One vector is turned by the same rotation once a step. Each row is the vector after some number of steps, and that number follows the row.
The counts run from 0 to 628.
[ -9   7   6 -12  -2   0  16  -1 -11  10  -7  -6   3  -1   0  -9 -17  32
  -6  13   2 -10 -13  13 -27  11 -21 -19   7 -16   8  20 -25 -13 -18  -5
 -18 -19   5  -5   3   6  16  -2  15 -30 -24  -2   0   8  -7 -14 -17  26
   3 -12  15   8  10 -11 -14 -18   6   9   3 -27  -1 -18  10   2   8  16] : 83
[  1 -10  -4  -7  -3 -10  21  -4 -27  19  -9 -26   9  -8   5  -6  -4  29
  -6  13  -4  -8   3   9  -7  17  -9 -27  -5  -2   3  22 -40  -6  -5  -7
 -18 -28  14  -2   7  -3  17 -10   8 -17 -20  -7  24   0 -17 -19  -5   5
   2 -21  20  -9 -12  -5 -11  -8   6   3  11 -25 -14 -17  14   0  -4   6] : 549
[ 10  -4  -7  -6  -8   4   8 -20 -16  20 -13 -14  -5   7  13 -11  -6   7
  21   3  20 -11   3   4 -11  16  -7 -37  -3  -8  -2   8 -21  10 -23 -11
 -31 -29   4   7  14   9   6  -8  12 -32 -14   1  10   3  -5 -24  -2   2
   5  -7  23  -2  -8 -15   5  -5   0  -1  11 -20  -5 -25  21  14  -5   8] : 146
[  8  -1 -13   7 -10  -3  10  -8 -10   2  -1 -13  10   9  12 -14   5  26
   1  -3  -5 -15  -4   6 -20  25  -1  -6   1  -7   2  11 -17 -12 -14 -11
 -18 -34   5 -10  25  13  12  -9  27 -33 -12  -5  20   7  -3 -24  -3  14
   4   2  21  10  13 -22  -6  -2   2   3  21 -27  -5  -9  15  16  19   1] : 251
[ -4  -4  -4  -2  12   1  11 -15  -5   7 -24 -21   7   4   3 -10  -4  18
   4  -1   4   1  -4   1  -9  13 -14 -47  -6 -13   5  -3 -29   2 -10 -14
 -22 -23  -4  -2  -2  11   4 -10  10 -38  -9  -7   6   1  -9 -23 -21  15
  -8 -22  12  19  -9  10  -5 -19   1   1  10 -21 -15 -28   9   0   5   4] : 334
[ 10  12  -9  20   4  -9 -10  -6  -6  17  -5 -12   6   5  10 -12   1  25
  11   3  18 -15  -2   5  -9  23 -15 -28   0 -24  -3  14 -26   2   3 -15
 -24 -32  19  -3   4   4  -1 -20  17 -25 -25   3  -1  14  -7  -5   5  11
   0  -2  24   5   3 -15  -5 -10   4  -1   2 -32  -6 -22   4  15  17   4] : 96
[  0   1  -1 -10   0  12  -3 -24 -14  16 -14 -15  -5   6  18 -16  -6   9
  16  12  17  -2   1   6 -14  11 -20 -35  -1 -20   4  10 -17  -6 -22  -4
 -21 -21  -1   1  -7  16  -7   5  15 -32 -19  11   8  11 -11 -13 -21   4
  -7  -6  24   2  12 -12   3 -11   1   7  13 -23   7 -24   5  11   7  12] : 310
[  6   8  -8   4   1  -6   3  -9   4  19  -6 -21  20   2   6 -14   0  12
  -2   8  12  -5  -1  11 -33  22 -17 -28   3 -19  -3  21 -24  -7 -21  -1
 -20 -31   1   4  11   5  12 -12  13 -21 -24 -14  16   0   2 -10  -5   5
  -6 -13  33   9  -3  -7  -4 -21   2   5   0 -30  -8 -14  10   2   7   9] : 413
[  3   1  -1 -11   0   8  13 -13 -30  22 -10 -16   9  -2  16 -20  -7  21
   6   8   7   3  -5   7 -14  23  -8 -17 -10 -17   0  25 -26 -12   3  -5
 -14 -19  16 -27   2   3   6  -3  -3 -32 -28  12  22  -9  -8 -24  -8  14
  13  -9  14   4   0 -20  -4  -9   0   3   9 -12 -17 -18   5   7   1   2] : 35
[ -4   7  -8  -2  -1  -5 -13  -7 -20   7 -13 -12  12  -2  18 -14  -7  26
  -3  13   3 -15   0   6  -5  24 -20 -20  -3 -20   6   9 -29 -14   5 -19
 -14 -19  14 -10   3  14  -9  -9  20 -33 -29   5  14   7 -12 -24 -26  11
 -10  -4   5   6  13 -20  -4  -5   6   7  12 -28   0 -11  10  14   9  -1] : 617
[  5  -4  -1 -10   1   2  12 -23 -13  22  -8 -21  -8   7  10 -17  -9   6
  19   8   8  -9  16  -1  -7  17  -7 -36  -2  -6 -11   5 -20   9 -19  -8
 -24 -28  -2  -3  11   5   6 -11  15 -32 -15  -3   4   4 -13 -24  -5   1
  -3  -5  24   2  -9 -18   3  -7   5  10  16 -29  -3 -26  22   4  -4   9] : 328
[  4   0  -3   7   7 -11  -3 -15 -11  22 -22 -17  12   1  17 -11   2  25
   6  -2  10  -8   4   5  -5  15 -20 -39  -7 -15  -6   6 -37   2   4 -10
 -29 -22  14  -9   3  -1   1 -22  14 -25 -16   0  15   0 -12 -20 -11   4
   0 -13  12  -4 -20  -6   1  -6   6 -12  17 -23 -14 -20   4  10 -11  -4] : 10
[ -8   4  10  -4   7  -4   2 -16  -4   6 -15 -17   7   5   9 -16  -5  23
   4  -8   7  -8   3  -2 -20  21 -13 -24   9 -24   6  20 -29  -8   0  -5
 -11 -23  12 -28   8   4   1  -1  15 -31 -24  13   8 -11 -11 -27 -18  13
   2 -17  17   6   6 -21   3  -7   8  13  16 -12 -21 -24   4   2   4  -6] : 207
[  1   9  -6   9  -1 -15  -4  -4   4  13  -9 -14  13   1   5  -9   2  21
  -4  11  11  -9  -4  11 -26  19 -26 -31   2 -23  -5  11 -28  -5 -10  -4
 -27 -25   0   4   8  10   9 -16  14 -25 -21 -13  15   9   0  -8 -11   4
  -6 -11  29   8  -3  -4 -12 -24  10  -3   4 -33  -5 -15   0   5  11  11] : 594
[  2  -1   0   5   8 -15   0 -18  -5   9 -21 -19  18   9   8  -8   1  24
  -3 -15  23 -13   3   8 -26  22 -10 -29  11 -19  -1  13 -26  -5 -15  -5
 -13 -25   9 -16   1   5   8 -13  14 -26 -28  11  -1  -5 -14 -26 -25  14
   3 -19  13   7   0 -18   5  -3   6   3  10 -15 -11 -14   6   0   1  -2] : 562
[  7 -21 -10   6  -4   0  12  -8 -12  12  -9 -23   1  13   3  -6  -5  25
  -2  19  11 -16  -7   5 -15  18   1 -20   0  -4  -3  -1 -20  -9 -15 -11
 -11 -26  -6   8   6  26   3  -8  21 -33 -29  -5  -6   0 -11 -23 -16  16
  -8 -14  23  16   9  -5   1 -12  -2   4   5 -24  10 -18  25   3  16  11] : 283
[ -9  10  -6  -9  -3  -5  -8  -3 -22   9 -20  -2   8  -6  12 -14 -13  34
  -5  13   7 -11  -2   9 -10  23 -23 -18  -4 -23   9  13 -36 -15   5 -14
 -18 -15  10  -1   5  13  -5 -13  17 -31 -24   3  17   8  -7 -21 -25  15
  -5 -11  -2   3  13 -10  -8 -13   3   5   5 -27  -7 -13  15  10   4   4] : 618
[ -2 -23   7  -4   1 -11  27  -9 -16  16  -8 -30  -8   3   4  -7  -7  25
  -5  15   0 -10   2   4 -18  11  -6 -25   0   1  -8  14 -34  -3  -8   2
  -9 -25   1  -6   5  10  16  -6  11 -20 -27  -4   3  -9 -15 -23 -17   9
   1 -23  27   4  -9 -10  -3 -11  14   8  15 -19 -12 -24  10  -7  -2  15] : 369
[  4   6 -11 -11  -6  10  -1  -7 -22  20  -9 -12   8  -4  17 -20  -6  24
  11  21   8  -5 -10   5  -8  27 -17 -20 -13 -25   7  13 -20 -13  -2 -11
 -21 -25  12  -6   2  20  -9   2  10 -28 -22   2  29  19  -6 -15  -8   8
  -2  -3  14   3  12  -7  -9 -16  -8   4   8 -28   2 -16   7  18  16   3] : 626
[  3 -22 -12  -1  -7  -2  13  -7 -16  11  -8 -23   0   5   4 -12  -9  26
   4  26   3 -14  -4   0 -12  21  -6 -16  -8  -3  -8  -5 -25  -8 -12  -4
 -14 -26  -4  17  13  26   5  -7  15 -30 -27 -12   3   7  -6 -23 -15  12
  -9 -14  17  10   4  -4  -2 -14   0   3  10 -30  10 -20  24   2  11  19] : 464
[  6   0  -5  18   5   6   3 -13  -2  16 -11 -12  16   4  12 -10   3  17
   9   9   8 -19 -22   3 -12  16 -12 -33   2 -15   5   6 -25  -3  -3 -20
 -30 -22   4  -6   6  14 -10 -10  23 -36 -23   6  -2   1 -11 -19  -3   8
  -8   0  19   8   7 -10  -8  -6   5  -8   2 -26   4 -24   6  13  10  -1] : 459
[  4   1  -7  -6  -7   4  13  -9 -12  22  -6 -17   6   0  11  -9  -4  10
  -5  18  11  -5  -4  15 -27  16  -8 -23   6 -16   1  35 -22 -11 -17  -8
 -20 -22   3  -2   3   8  10   1   9 -24 -29  -3  24  -9  -3 -18 -15   7
  -1 -10  37   5   6 -15  -7 -18  -6   5  -3 -20  -7 -21  13   3   6   1] : 587
[  5  -3 -11   4  -5  -8   0  -7 -15   4  -8 -24   9  14  22 -15  12  26
  -9   1   5   2  12   8 -28  16 -14 -14  -1 -17  -5  23 -23 -19 -13  10
  -8 -26   0   0  -4   8   9  -2  12 -21 -22  -8  25   2  -2 -17 -23  17
  -5 -14  34  11   6 -10  -4 -18   3   2  20 -21  -6 -11   8   9  16   5] : 395
[ -7  11 -10  -3  -1  -2   8  -7  -7  10 -12  -6   4   8   0 -13 -10  25
  -5  -5  13  -6   0  10 -28  20  -9 -20   4 -21   8  16 -26  -2 -11 -14
 -17 -21   2   0  13   5  20  -9  13 -38 -21 -13   5  -8   8 -21 -13  22
   6 -13  17  20   2 -10  -9 -22  -1   5  -3 -18 -21 -23  20   5  10   6] : 248
[  1   1  -7  -4  -2   2  20  -3 -28   9 -10  -8  -6   2  13 -25  -7  31
  17   5   3   1 -11   4   1  19 -15 -20 -19 -15  -2   3 -21   0  -5  -8
 -29 -23   9  -5   9  12   7  -7   4 -41  -9   1   5  17  -2 -15  -1  18
   6   8   1  10   6  -8 -11 -13   5   6  12 -28  -7 -25  13  18  22  14] : 305
[  2  -2   1  -9  -3  11  15 -11 -16  31  -4 -15   2   0   6  -5  -7  15
   1  10  11 -13  -6  15 -24  13  -3 -19   7 -14   4  38 -22 -10 -15 -11
 -17 -25  11 -15   3   9  12  -2  10 -23 -29   6  16  -8 -10 -21 -11  10
   3 -12  36   1   7 -19 -11 -13  -6   5  -1 -20  -6 -23  13   6   4  -6] : 406
[  4  -3  -8  -5  -5 -10  15 -10 -15  16 -10 -20  12  -1   2  -5  -2  22
   2  -1  -8  -5  -4   0  -7  26 -13 -33 -14  -5   0   8 -31   0  -7  -6
 -22 -35  16  -8  20   2  22 -10   8 -21  -9 -15  30   6 -10 -18   3   7
   2 -17  23   5 -17  -4 -11 -17  -1   2  23 -23 -19 -16   2   5   3  -1] : 375
[ -4  -8  -7  -8  -6   1  26   2 -21   9  -6  -8  -4   4   9 -20  -9  29
   3  20   9  -6 -16  17 -19  17 -13 -10  -5 -11   3  11 -23  -9 -17  -4
 -21 -20  -7   3   9  25  14  -6   8 -36 -21  -4   9   6   2 -18 -15  17
  10  -8  18  14  10 -10  -7 -20   4  -3  -7 -21   1 -14   9   9  16  22] : 447
[  3   7   3 -11   0  -4  15  -9 -25  19  -8 -17  16  -6  11 -23 -10  25
   4   6   4  -3 -10   7 -23  27 -12 -17  -7 -15  -2  19 -19  -8  -7   0
 -19 -24  18 -24  11  -3  14  -4  -1 -30 -28   8  15  -2 -12 -23  -5  10
  16  -3  10   3   1 -27  -2 -10   7   5  11 -17 -11 -11   1   5   1  13] : 217
[  0  10  -7   0   4   0  -1 -10 -16   5 -18  -3   1   2   8 -20  -2  25
  15  -9  25 -13  -1   6  -7  29 -12 -27   0 -28  13   4 -21   3  -6 -20
 -24 -29  12  -7   5  16  -4 -18  15 -40 -12  11   8  14  -5 -19 -11  16
   9  -6   4   8   8 -16  -1  -8  -3   4   0 -21 -10 -19   9  15  18   4] : 113
[ -8  13 -11  -6  -2 -10   6  -5  -7   7 -13  -3   1   1   1 -13 -11  24
  -1   6  15  -7  -5   6 -16  33 -16 -30  -3 -18   7   3 -25  -1 -11 -11
 -22 -22  -2  -1  17  23  18 -13  13 -37 -15 -11  16   9   3 -16 -20  11
   5 -10  14  17  -2 -12  -4 -30   6   2   0 -21  -8 -14   1   7  17  13] : 611
[ 14  -5  -4  12   1  -1  21 -14 -20   5  -3 -26  -3  18  24 -24  12  23
   8  -2   6   5   6   5 -22   5  -4 -22  -1 -11 -11  20 -24  -2 -13   6
 -19 -26   1 -12   0  -3   9  -2   8 -32 -17   4   8 -11  -5 -16  -2  15
   5  -1  30   9   3 -14  -2  -3  13   5  19 -18 -13 -28  14  11  14   8] : 536
[ -2  -6 -10  -2  -8  -8   7  -3 -19  -1  -4 -13 -14   9   6 -14  -7  25
   2  12   1 -17  13  -3  -4  22  -9 -22  -5  -6  -3  -1 -31   0  -9  -6
 -19 -33  -3  17  23  21  10 -13  25 -32  -7 -15  13  18  -3 -20 -12  10
  -2 -10  17   6   5 -12  -5 -17  10   8  12 -29  -2 -16  16  11  18  17] : 290
[  2 -15  -4  16   7  -7  14  -2 -11  17  -7 -20   3  11  15  -6   3  37
  -9   9  -1  -6  -3   9 -19  12 -14 -21  -3  -7  -8  13 -30 -12   2   0
 -15 -19   2 -10  -3   8  13 -20  16 -24 -24  -4   9   0 -12 -12 -16  18
   3 -15  30  14  -4   2  -9 -18  10 -15   3 -26  -4 -14  -4   2  11   7] : 47
[ -3 -15   7 -14   1  -8  30  -7 -19  16  -7 -23 -12   3   3 -13 -10  28
   1   9   2  -3   0  11 -19  15 -15 -25  -6  -8  -8  13 -19 -10 -15  12
 -16 -25   6  -9  -1  10  20  -7   2 -24 -19   1   7  12 -15 -14 -17  13
  11 -16  28   3  -7  -4  -7 -19   8   9  15 -27  -7 -22  -6  -5  11  19] : 542
[  2 -12   1  -9  -5   2  22 -11 -18  20 -11 -15   3  -6   4 -10  -9  24
  14  15   1 -18 -16   7  -2  15  -7 -27  -8  -3   4   9 -30  -3  -8 -14
 -31 -29  13  -2  12  11  -1  -3  13 -30 -18   7   2   9 -16 -24   4   4
  -4  -5   5  -8   4 -11 -10   3   3   9  17 -30  -2 -26  16   8   1   7] : 139
[ 11  -3  -7  17   1  -5   2 -12 -12   5 -14 -16  12   6  10 -15  -3  23
   7   7  22 -16 -11   0 -16  28  -4 -26   5 -13   5   1 -28   5  -6 -15
 -21 -26   2   4   8  20  -7  -7  20 -40 -29   7  -2 -10  -6 -22  -9  10
   2  -9  14  10  10 -20   7  -3   7  -5   0 -11  -1 -22  19  11   7  10] : 285
[  9 -13 -11  16   4  -5   9 -11  -8   7 -17 -24   6   9   9 -13   3  21
   5  12  13   2 -17   0  -9  18 -13 -43  -7 -13  -4  -7 -26   4  -7  -7
 -25 -22  -2   8  -5  20  -2  -4  10 -32 -20  -5   6   1  -6  -9 -15   8
  -8 -15  23  15  -1   5  -1 -21   4  -6  12 -21   0 -26   4   8  15  13] : 143
[  6  -4 -16   3  -6   1  11  -2 -32   3 -11 -15 -11  11  18 -21   1  30
   1  10 -11  -4  11  -2   4  12 -10 -18 -14  -6  -5   1 -34  -2  -1 -10
 -19 -25  -4  10   9  10   4  -9  18 -40  -7 -13  16   4   0 -21 -12  19
  -9   0  11  10   4  -5  -8 -12   5   2  14 -25  -4 -23  23  18  15   8] : 480
[  8  -5  -7   8 -17  -8   0  -7 -11  11  -5 -15   9   9   7 -10  -1  28
   4   3   6 -15  -6  -1 -13  30  -3  -5   1 -11  -8   7 -25  -9  -1 -13
 -16 -30  13  -6  27  23  -3  -6  22 -27 -27   2   6   3  -4 -30  -1   8
  -7  -3  14   4  16 -23   0  -3   0  12  21 -24  -7 -18  18  13  15  -2] : 607
[  2   3  -7  -6  -1  -1   3 -17  -3  20  -7 -10   5   7   8   1 -10  16
  -4  -1   6 -22   3   9 -26  20  -3 -27   6 -10  -1  15 -13  -6 -26 -13
 -16 -28   8 -11  18   3  21 -20  28 -29 -22  -5   9   4 -14 -30 -14  14
   3  -8  30  11   0 -20   0 -11  -1  -3   9 -24  -1 -11  11   4  -2  -2] : 241
[ -1   2  -4   4  -2  -3   1  -7  -2   9  -8 -17  10   5  12  -4   2  20
 -10   7   5  -9  -7  12 -27   7 -23 -26  11 -19   3  29 -27 -15 -16  -3
 -15 -22   5  -3   0   4   9  -5  24 -20 -22  -6  17   1 -10 -12 -19  13
  -9 -15  41   7   8  -5 -14 -14   5  -4  13 -28  -3 -20  -2   4   8  -2] : 404
